-43 -49 33 -40 -30 82 -38 40 -46 -47 1 -41 -24 -17 1 -18 73 -27 72 -23
 84 -12 -26 -39 42 -21 45 -48 -9 10 -31 18 0 -50 37 -15 61 -3 -20 -9 -25
 -18 24 -40 -21 -30 -45 -26 -8 52 -21 -21 -11 -23 -6 -29 27 -40 -40 -6
 12 -49 : S
-41 -16 47 -20 -18 74 -32 40 -42 -49 -5 -19 -14 -10 15 -13 71 -4 68 -19
 75 -16 -19 -10 48 -17 41 -47 5 27 1 29 -7 -51 44 7 58 -9 -16 -6 -16 -11
 17 -16 -12 -17 -44 -25 -2 40 -13 9 -10 -13 -10 -22 24 -31 -43 9 -2 -49 : D
44 7 58 -9 -14 -6 -16 40 -42 -49 -5 -19 -14 -10 15 -13 71 -4 68 -19 75
 -16 -19 -10 48 -17 41 -47 5 27 1 29 -7 -51 44 7 58 -9 -16 -6 -16 -11 17
 -16 -12 -17 -44 -25 -2 40 -13 9 -10 -13 -10 -22 -35 13 -42 44 -32 -23 : Q
q: -41 -16 47 -20 -18 74 -32 40 -42 -49 -5 -19 -14 -10 15 -13 71 -4 68 -19
 75 -16 -19 -10 48 -17 41 -47 5 27 1 29 -7 -51 44 7 58 -9 -16 -6 -16 -11
 17 -16 -12 -17 -44 -25 -2 40 -13 9 -10 -13 -10 -22 24 -31 -43 9 -2 -49 : D
q: -22 -35 13 -42 44 -32 : Q

-17 -2 -13 -21 18 1 1 7 31 14 -13 -28 -1 38 -16 6 -22 3 3 24 -11 9 7 27
 -6 -3 8 25 29 0 -42 80 50 -34 23 -23 -19 15 27 -11 -18 -34 -46 -5 13
 -14 36 -15 -15  R
0 18 -9 9 25 -15 24 12 42 -16 -34 -35 17 17 4 12 4 -6 35 33 -10 10 -7 35
 -32 -20 -22 6 5 10 -14 49 56 -25 34 -30 -33 33 46 -11 -27 -14 -62 36 5
 -49 25 11 -24  Y
-16 21 -13 -25 -8 17 10 16 51 -1 7 -36 -14 46 -16 13 8 19 7 38 4 39 -18
 17 -3 8 -10 23 14 7 -27 26 45 -26 11 -32 -24 41 69 -20 -58 -24 -29 5 -7
 -18 17 -1 -20  C
-1 21 -16 -12 21 -28 14 9 66 4 -56 -58 11 23 -16 -1 -16 28 46 29 -1 29 7
 -10 -12 -21 -20 4 1 -30 20 20 24 -26 15 -26 -52 7 79 0 -33 -34 -48 -20
 -6 -27 12 1 -42  T
36 9 -5 -3 15 -19 7 35 36 46 -12 -30 -2 18 -11 27 -5 15 15 57 -6 35 -23
 -3 -19 -15 -32 -9 29 23 -30 71 61 -17 11 -25 -41 30 61 -29 -17 -32 -2
 -30 -1 -41 26 -1 -22  M
11 0 -17 -3 -1 4 5 33 42 16 -31 -70 25 38 -13 15 -34 3 14 39 -3 24 -9 5
 -50 -14 -37 2 9 19 -13 16 43 -12 16 -39 -48 -1 87 -20 -56 -18 -31 -39
 24 -3 46 21 -50  F
1 19 10 -11 -13 26 -18 9 40 9 -32 -44 0 30 -12 6 -9 9 43 15 -24 30 -14 1
 -23 -2 -22 24 0 25 -44 60 35 -20 39 -27 -34 25 52 -15 -27 -38 -33 -7
 -10 -27 55 -10 -13  K
11 26 18 -1 5 -9 6 13 40 -12 6 -55 -7 34 6 22 -12 25 30 41 -4 36 -16 -26
 -20 -12 -18 16 18 -9 -36 34 26 -6 31 -18 -50 14 65 -5 -5 -22 -31 10 17
 -16 27 -23 -26  U
-4 11 -23 0 6 -14 -26 18 39 -14 -23 -32 11 33 -19 -10 13 5 51 30 -15 8 2
 5 -29 -25 -39 -4 0 -8 -44 58 37 -41 28 -12 -26 30 57 -28 -30 -31 -34 -5
 12 -19 52 -1 -54  L
14 11 2 6 41 -18 17 9 20 1 -17 -36 -6 27 -8 41 -4 13 27 5 -2 24 -19 16
 -42 -26 -30 -3 18 0 -20 30 83 -32 27 -38 -49 39 60 -37 -58 -4 -28 -2 14
 -18 29 8 -35  P
-30 12 0 -26 12 13 8 -24 18 -27 15 1 48 13 -7 -52 -20 -44 -33 -47 -45 1
 58 -25 39 48 -8 -3 20 11 -38 66 34 -19 -18 10 48 13 -27 20 41 22 37 -9
 10 -46 8 19 -20  X
-17 -4 -7 -35 3 -15 10 -6 16 -13 19 -12 47 11 -18 -33 -8 -9 16 -23 -3 -8
 47 -14 0 33 -9 0 1 24 -30 20 20 23 -30 40 18 24 -36 16 28 15 11 -35 15
 -26 12 41 -20  B
q: 1 24 -30 20 20 : B
q: -44 0 30 : K

49 32 55 41 34 49 : Z
40 32 60 48 41 40 : A
54 40 33 60 48 41 : W
q: 48 41 40 : A
q: 49 32 : Z
q: 54 40 33 60 48 41 : W
q: 32 60 48 41 : A
q: 40 33 60 48 41 : W

4 -23 21 -3 0 13 -5 24 -1 -24 -8 0 -2 1 0 -1 -19 -11 -9 1 15 -21 6 -5 8
 0 -2 8 -24 21 1 = lefez
-2 3 0 -2 -3 6 -8 1 -2 -4 -8 0 2 -2 2 -1 3 0 1 -2 18 -5 0 4 -11 1 3 -3
 22 -19 0 = Dedab
10 -12 22 3 0 -2 -10 26 4 -12 6 6 -5 6 3 5 -12 -3 0 5 -9 -17 8 1 14 6 6
 8 -15 -1 0 = Legab
-1 8 -12 4 1 -7 -9 -15 3 10 -1 4 -1 4 1 2 4 -2 1 2 -7 -4 2 -3 -19 1 -1 0
 -2 -12 3 = Mozi
-2 3 0 -2 -3 6 -8 1 -2 -4 9 5 -46 8 0 -31 2 0 1 -2 18 -5 0 4 -11 1 3 7
 -3 -4 2 = noniv
8 -1 -5 3 0 36 4 -1 3 2 -46 8 2 9 0 5 0 -31 -56 4 78 3 12 -13 -2 3 2 16
 2 1 2 = lilu
-1 -6 -4 0 1 -5 3 -6 1 -4 4 0 7 2 3 -1 -2 5 -8 2 -6 -16 0 8 -26 0 0 0
 -17 -4 -1 = geta
3 -7 16 4 5 -13 3 14 4 -3 18 4 4 2 5 3 -4 12 15 4 -27 -4 1 3 11 2 4 1
 -11 15 5 = rizu
-4 -7 -2 -2 -3 -6 8 1 -4 -9 7 -1 7 -1 -4 -2 -5 8 14 -2 -19 -19 -4 -3 2 0
 1 -3 -8 2 -5 = dis
10 -12 22 3 0 -2 -10 26 4 -12 6 6 -5 6 3 5 -12 -3 0 5 -9 -17 8 1 14 6 6
 8 -15 23 1 = tubu
q: -4 2 -3 -19 : Mozi
q: 3 2 -46 : lilu
q: -4 -7 -2 -2 -3 -6 8 : dis
q: -46 8 2 9 0 5 0 -31 : lilu
q: -24 21 : lefez

-37 2 31 -7 -22 1 0 62 33 -35 2 -48 2 -1 0 32 -2 35 0 -45 -3 -1 33 -33
 -2 2 1 -1 5 0 -2 2 -42 -62 -45 -3 31 35 -2 1 -2 -31 1 17 0 -1 : H
-48 -30 6 19 20 -7 -4 -7 -22 2 4 -1 9 0 1 1 4 -2 8 0 -4 0 -1 -6 2 10 4 3
 0 -6 0 8 -4 -6 -4 6 -1 -8 1 3 3 5 -1 -1 -4 9 : G
-21 -2 15 0 -25 3 -7 36 7 -21 4 -28 2 -8 -8 16 -7 19 6 -31 1 -9 18 -25
 -6 4 -7 -10 -6 3 -11 -6 -28 -48 -30 6 19 19 -7 -4 -7 -22 2 4 -1 4 : J
28 2 -40 -5 25 -2 0 -75 -13 22 0 50 3 0 -2 -11 3 -12 4 24 -4 -2 -11 21 1
 0 4 -1 -7 -2 1 2 24 50 25 -1 -9 -44 -2 4 2 15 0 -5 -4 1 : N
-9 1 -1 -8 2 -10 2 1 -2 -6 2 -12 9 0 1 1 4 -2 8 0 -4 0 -1 -6 2 10 4 -2 0
 -6 0 2 -4 -6 -4 6 -1 -8 1 3 3 5 -1 -1 -4 9 : V
3 -2 19 0 -6 -1 -5 44 -42 43 5 -44 -1 -1 -1 -45 -6 -48 -1 49 2 1 -46 40
 -4 -3 -10 -2 8 2 -5 -2 50 -20 48 -4 -46 24 -1 -4 -4 17 -2 -25 1 2 : E
q: 28 2 -40 -5 25 -2 0 -75 -13 22 0 50 3 0 -2 -11 3 -12 4 24 -4 -2 -11 21 1
 0 4 -1 -7 -2 1 2 24 50 25 -1 -9 -44 -2 4 2 15 0 -5 -4 1 : N
q: -48 -30 6 19 19 -7 -4 -7 -22 2 4 -1 : J
q: -75 -13 22 0 50 3 : N

30 59 30 44 : paku
28 68 28 45 : Gobe
-59 81 -59 35 : Pimod
20 75 20 39 : par
20 75 20 46 : Foge
75 20 20 68 : big
q: 68 28 45 : Gobe
q: 20 75 20 46 : Foge

-11 -27 -46 -5 -1 -2 -5 -4  kitel
-51 13 67 2 0 -3 53 6  Kuvi
30 14 -51 1 0 2 -30 -11  mup
25 -8 28 2 7 5 -34 3  zatu
-1 -4 -5 2 1 0 -43 -9  zuled
q: -1 -2 -5 : kitel
q: -43 -9 : zuled

51 -18 11 -19 12 1 0 27 5 14 -6 -14 2 : lifo
37 51 -18 11 -18 12 1 0 27 5 14 -15 -7 : Tofar
75 51 -12 4 -31 8 3 11 3 -8 14 -33 -20 : Vena
38 51 -31 2 -30 4 9 -6 3 10 7 -18 -4 : Ketu
65 54 -16 11 -20 11 -6 6 16 4 21 -10 -6 : ril
47 49 -27 1 -32 2 12 3 5 -7 3 -12 0 : Tufif
q: 37 51 : Tofar
q: 11 -18 12 1 : Tofar
q: 10 7 -18 : Ketu
q: 65 54 -16 11 -20 11 -6 6 16 4 : ril
q: 51 -18 11 -18 12 1 0 27 5 14 : Tofar
q: -31 2 : Ketu

-64 71 -16 25 -88 7 0 5 0 -34 -34 -89 -27 51 84 55 1 -9 31 -18 37 37 9
 32 -43 40 -1 -9 -39 -10 25 -41 -45  kod
10 28 7 8 -26 5 -29 -31 -6 -10 -51 -1 10 44 35 45 -16 -44 4 -9 33 3 12
 42 -34 -46 -14 -4 -10 81 -3 31 -45  Zes
-15 18 -25 -45 32 0 4 41 -70 3 4 -32 -66 74 18 25 -38 -8 10 -71 40 -5 17
 -17 -83 -3 -4 -46 -10 31 81 -45 -14  gebiz
q: 28 7 8 -26 : Zes
q: -3 -4 -46 -10 31 81 -45 -14 : gebiz
q: 0 5 0 -34 -34 : kod

26 11 -18 71 -11 47 22 -23 27 -10 62 12 34 22 -7 -8 -46 -43 0 60 9 21
 -14 42 63 8 21 -23 37 -60 -4 23 57 -18 -17 81 30 -> pabeg
26 10 -22 80 -8 42 23 1 27 3 66 12 38 10 5 0 -46 69 -43 -8 9 20 -24 44
 67 13 23 -30 38 -60 0 25 57 -14 -23 86 29 -> muzod
26 11 -18 81 -11 47 22 -23 27 8 62 12 34 8 -7 -8 -46 -43 0 60 9 21 -14
 42 63 8 21 -23 37 -60 -4 23 57 -18 -17 81 30 -> sisur
21 4 -58 61 -7 30 27 -20 15 -18 86 2 39 56 24 -14 -62 -31 -12 77 21 25
 -39 55 47 43 12 -67 42 -26 42 31 33 49 -40 59 12 -> mit
27 9 -33 72 -11 41 23 -30 25 -3 68 14 39 17 -2 -10 -54 -42 -4 63 10 21
 -26 44 60 14 21 -41 42 -55 4 28 47 -9 -29 78 26 -> zov
25 5 -48 69 -10 37 23 -32 21 -11 73 6 39 28 5 -43 -46 -8 0 69 13 24 -33
 54 57 27 18 -57 44 -49 20 28 43 9 -32 72 17 -> Sofin
23 5 -53 60 -10 30 25 -41 19 -16 81 1 40 44 14 -14 -61 -35 -12 74 17 26
 -37 53 49 39 12 -64 44 -39 37 28 32 33 -39 62 14 -> luvaf
26 11 -18 81 -11 47 22 -23 27 8 62 12 34 8 -7 -8 -46 -43 0 60 9 21 -37
 53 49 39 12 -64 44 -39 37 28 32 33 -39 62 12 -> Fufip
q: 26 11 -18 81 -11 47 22 -23 27 8 62 12 34 8 -7 -8 -46 -43 0 60 9 21 -14
 42 63 8 21 -23 37 -60 -4 23 57 -18 -17 81 30 : sisur
q: 5 -43 -46 -8 0 69 : Sofin
q: 26 11 -18 81 -11 47 22 -23 27 8 62 12 34 8 -7 -8 -46 -43 0 60 9 21 -37
 53 49 39 12 -64 44 -39 37 28 32 33 -39 62 12 : Fufip
q: 60 14 : zov
q: 28 5 -43 -46 -8 0 69 13 24 -33 54 57 : Sofin
q: 26 11 -18 71 : pabeg
q: 18 -57 : Sofin

59 -13 -25 -17 -8 -34 -17 17 1 -14 23 18 10 8 2 -24 -38 25 -12 16 -6 3 1
 2 26 -92 -40 8 2 -5 35 10 5 -29 3 1 -13 -18 28 6 -22 -40 54 -4 -10 -5 -> bol
11 -30 -72 -28 -1 26 18 16 -14 -32 -6 15 -38 -24 8 10 2 25 0 -20 -10 -28
 14 17 26 34 32 -1 -50 1 32 -3 1 -14 1 20 -19 -12 21 -16 -8 -15 -28 6 -8
 -26 -> rarud
15 12 -20 -13 14 -17 16 18 12 12 -24 -2 1 1 -9 -62 -24 3 7 12 -3 -18 -48
 -3 36 21 11 -2 -17 4 13 21 10 -6 17 56 -22 10 -7 -2 15 -17 24 -9 -19
 -17 -> nur
q: -19 -12 21 -16 -8 -15 -28 : rarud
q: 10 8 2 -24 -38 25 : bol
q: -2 -17 4 : nur

-12 -40 9 -13 0 -11 -13 -13 -36 3 14 -12 -42 -37 -11 -3 21 -13 -13 -15
 -42 36 -13 = nipil
-17 28 4 -18 2 -18 -15 -17 27 5 3 -17 -25 25 -22 0 -39 -16 -15 -26 31
 -48 -15 = Zoza
-16 21 36 -19 2 -20 -14 -17 21 25 43 -17 -81 19 -27 6 -25 -15 -14 -35 24
 -37 -15 = bulav
-13 -33 7 -14 2 -12 -13 -14 -29 3 10 -12 -39 -33 -13 -2 9 -14 -14 -16
 -36 24 -14 = ret
-14 -22 35 -16 3 -16 -13 -16 -17 22 43 -14 -83 -19 -20 5 8 -14 -14 -27
 -22 14 -14 = Gan
-13 -29 2 -14 1 -12 -14 -14 -26 0 4 -12 -29 -29 -12 -3 6 -14 -14 -15 -32
 20 -14 = Vuk
-14 -15 -6 -14 1 -12 -14 -14 -13 -5 -7 -13 -12 -13 -12 -5 -2 -14 -14 -15
 -14 4 -14 = sug
-13 -29 -22 -12 1 -9 -14 -13 -27 -17 -26 -12 15 -27 -7 -9 6 -14 -14 -7
 -30 20 -14 = tun
-15 11 6 -16 0 -16 -15 -15 10 4 6 -15 -29 10 -18 -2 -20 -15 -14 -22 13
 -25 -14 = Mis
-16 29 -20 -16 2 -16 -16 -16 28 -11 -26 -16 20 6 19 -15 -27 -25 -15 -19
 36 -48 -15 = vaz
-12 -27 -35 -10 -2 -8 -14 -12 -26 -27 -40 -11 40 -22 -3 -13 13 -13 -14
 -2 -26 23 -14 = gug
q: 3 -16 -13 -16 -17 : Gan
q: 19 -27 6 -25 -15 : bulav

-48 69 -30 58 39 -59 36 -62 = kosa
-48 69 -30 58 39 -64 36 -62 = dizo
71 -30 36 10 62 13 -18 -49 = Nos
q: 36 10 62 : Nos
q: -48 69 -30 58 39 -59 36 : kosa
q: 71 -30 : Nos
q: -30 36 10 62 : Nos
q: -48 69 -30 58 39 -59 36 -62 : kosa
q: 36 10 62 13 -18 : Nos

